data =
[[118 137 132 132 138 126 129]
 [128 134 133 141 147 139 132]
 [105 144 114 110 112 105 120]
 [137 113 146 152 147 144 132]
 [134 109 143 144 135 135 129]
 [128 130 131 140 142 138 129]
 [136 120 117 117 110 125 124]
 [126 127 114 115 110 119 121]
 [149 112 126 119 111 131 130]]
Rows and columns are counted from 1.
row 1 col 1	118
row 6 col 4	140
row 3 col 6	105
row 1 col 5	138
row 5 col 4	144
row 4 col 6	144
row 9 col 7	130
row 6 col 6	138
row 7 col 2	120
row 5 col 1	134
row 8 col 4	115
row 2 col 7	132
row 3 col 2	144
row 2 col 5	147
row 9 col 5	111
row 7 col 7	124
row 9 col 3	126
row 5 col 6	135
row 1 col 7	129
row 4 col 5	147
row 3 col 4	110
row 1 col 3	132
row 3 col 1	105
row 4 col 2	113
row 3 col 5	112

x =
131,106,145,126,130,131,120
118,146,109,123,113,128,127
130,122,128,133,124,129,122
138,116,124,116,128,122,125
122,120,138,127,139,146,147
129,122,137,134,126,135,126
124,110,146,123,140,137,131
136,111,120,124,124,122,125
137,109,122,118,132,121,126
118,153,115,120,111,133,128
128,118,135,129,128,129,121
145,109,118,106,130,111,122
121,139,110,128,112,127,128
Indices start at 1.
(1, 1)	131
(5, 1)	122
(2, 7)	127
(4, 4)	116
(10, 2)	153
(12, 5)	130
(2, 1)	118
(3, 6)	129
(9, 7)	126
(5, 5)	139
(12, 3)	118
(2, 6)	128
(6, 1)	129
(11, 6)	129
(4, 6)	122
(2, 4)	123
(2, 2)	146
(8, 4)	124
(4, 3)	124
(5, 2)	120
(11, 3)	135
(10, 6)	133

W =
[[125 120 125 133 124 132]
 [117 144 108 121 116 126]
 [114 150 103 123 105 130]
 [122 125 127 128 118 136]
 [140 107 134 118 132 126]
 [133 117 131 124 134 127]
 [144 107 128 112 131 118]
 [136 110 117 115 132 122]]
Indices start at 1.
(1, 1) -> 125
(2, 1) -> 117
(2, 6) -> 126
(2, 5) -> 116
(8, 3) -> 117
(8, 6) -> 122
(1, 5) -> 124
(4, 3) -> 127
(8, 1) -> 136
(8, 5) -> 132
(4, 5) -> 118
(4, 2) -> 125
(7, 6) -> 118
(7, 1) -> 144
(6, 6) -> 127
(1, 3) -> 125
(8, 4) -> 115
(5, 2) -> 107
(2, 3) -> 108
(3, 2) -> 150

a =
[[131 127 129 128 136 131]
 [105 124 115 141 116  99]
 [112 131 125 145 116 107]
 [130 133 141 121 117 124]
 [118 143 121 141 117 108]
 [119 129 131 131 120 116]
 [138 137 129 129 136 136]
 [125 120 131 124 128 128]
 [109 122 120 136 120 107]
 [134 142 138 114 116 122]
 [111 135 120 143 117 105]
 [124 144 129 129 113 109]
 [132 125 140 128 131 130]
 [131 134 140 126 121 126]
 [128 121 136 128 129 126]]
Indices start at 1.
row 1 col 1 -> 131
row 10 col 6 -> 122
row 12 col 2 -> 144
row 12 col 5 -> 113
row 14 col 2 -> 134
row 2 col 1 -> 105
row 4 col 3 -> 141
row 13 col 2 -> 125
row 6 col 5 -> 120
row 2 col 4 -> 141
row 9 col 5 -> 120
row 7 col 1 -> 138
row 13 col 4 -> 128
row 13 col 5 -> 131
row 10 col 2 -> 142
row 15 col 1 -> 128
row 14 col 6 -> 126
row 8 col 4 -> 124
row 15 col 6 -> 126
row 10 col 3 -> 138
row 15 col 5 -> 129
row 4 col 6 -> 124
row 7 col 5 -> 136
row 10 col 4 -> 114
row 3 col 1 -> 112
row 8 col 6 -> 128
row 11 col 4 -> 143
row 5 col 1 -> 118
row 10 col 5 -> 116
row 3 col 2 -> 131
row 12 col 1 -> 124

X =
[[138 135 132 122 120 133 145 121 131 134]
 [134 121 130 129 121 125 112 126 127 127]
 [113 131 120 125 126 129 128 119 127 121]
 [145 137 134 124 136 110 122 131 128 129]
 [143 136 133 117 125 125 141 124 127 136]
 [133 134 129 135 125 137 141 124 129 137]
 [143 136 137 127 136 118 125 123 124 127]
 [106 132 147 129 129 124 137 139 153 132]
 [148 142 133 129 138 104 119 131 130 130]
 [133 124 128 129 136 122 131 136 131 133]
 [141 135 134 121 127 125 139 129 123 135]]
Indices start at 1.
row 1 col 1 -> 138
row 10 col 1 -> 133
row 8 col 3 -> 147
row 3 col 9 -> 127
row 6 col 3 -> 129
row 1 col 7 -> 145
row 7 col 6 -> 118
row 7 col 9 -> 124
row 9 col 8 -> 131
row 5 col 8 -> 124
row 3 col 6 -> 129
row 8 col 6 -> 124
row 3 col 7 -> 128
row 2 col 9 -> 127
row 1 col 10 -> 134
row 6 col 9 -> 129
row 10 col 10 -> 133
row 1 col 8 -> 121
row 7 col 10 -> 127
row 2 col 4 -> 129
row 8 col 8 -> 139
row 6 col 6 -> 137
row 1 col 9 -> 131
row 11 col 2 -> 135
row 10 col 6 -> 122
row 8 col 5 -> 129
row 5 col 9 -> 127
row 7 col 2 -> 136
row 9 col 1 -> 148
row 4 col 6 -> 110
row 5 col 7 -> 141
row 3 col 2 -> 131
row 1 col 6 -> 133
row 6 col 1 -> 133

A =
[[131 139 129 120 137 140]
 [147 128 114 125 132 117]
 [142 125 132 121 134 146]
 [125 127 130 137 128 106]
 [139 125 131 129 139 116]
 [122 122 139 134 140 114]
 [137 114 127 118 139 128]
 [128 117 120 137 122 122]
 [135 128 117 139 127 122]
 [143 119 126 133 137 134]]
Rows and columns are counted from 1.
(1, 1): 131
(2, 5): 132
(4, 2): 127
(2, 3): 114
(6, 1): 122
(7, 5): 139
(6, 2): 122
(5, 3): 131
(1, 3): 129
(8, 4): 137
(8, 1): 128
(4, 1): 125
(7, 6): 128
(7, 3): 127
(1, 4): 120
(10, 6): 134
(7, 1): 137
(9, 2): 128
(2, 6): 117
(2, 2): 128
(8, 2): 117

grid =
[[131 123 127 131 121 125 131 133 134 122 130]
 [136 114 137 127 128 124 131 119 133 114 140]
 [129 137 132 122 129 123 118 135 126 127 127]
 [138 116 143 135 128 123 121 129 127 124 134]
 [144 113 136 134 134 133 126 133 111 151 114]
 [129 138 113 127 120 114 115 106 140 125 135]
 [123 133 117 120 129 134 129 134 131 131 127]
 [127 123 130 139 118 125 121 127 140 116 131]
 [129 122 127 132 132 124 131 136 122 128 125]
 [126 129 126 123 132 137 129 129 124 121 139]
 [127 134 111 103 142 131 123 128 115 141 122]
 [134 119 138 129 123 127 129 144 118 135 132]
 [131 125 129 134 126 128 134 119 134 122 137]
 [134 118 130 123 131 133 123 124 137 116 136]
 [107 133 113 121 143 142 129 130 119 146 113]]
Indices start at 1.
row 1 col 1 -> 131
row 12 col 4 -> 129
row 4 col 10 -> 124
row 6 col 4 -> 127
row 5 col 3 -> 136
row 13 col 3 -> 129
row 5 col 9 -> 111
row 8 col 8 -> 127
row 4 col 4 -> 135
row 8 col 10 -> 116
row 5 col 2 -> 113
row 7 col 1 -> 123
row 3 col 9 -> 126
row 11 col 5 -> 142
row 7 col 6 -> 134
row 10 col 9 -> 124
row 13 col 5 -> 126
row 10 col 3 -> 126
row 8 col 2 -> 123
row 11 col 11 -> 122
row 9 col 4 -> 132
row 14 col 6 -> 133
row 14 col 10 -> 116
row 3 col 7 -> 118
row 7 col 11 -> 127
row 12 col 10 -> 135
row 12 col 11 -> 132
row 8 col 7 -> 121
row 1 col 7 -> 131
row 9 col 6 -> 124
row 2 col 8 -> 119
row 12 col 3 -> 138
row 6 col 3 -> 113
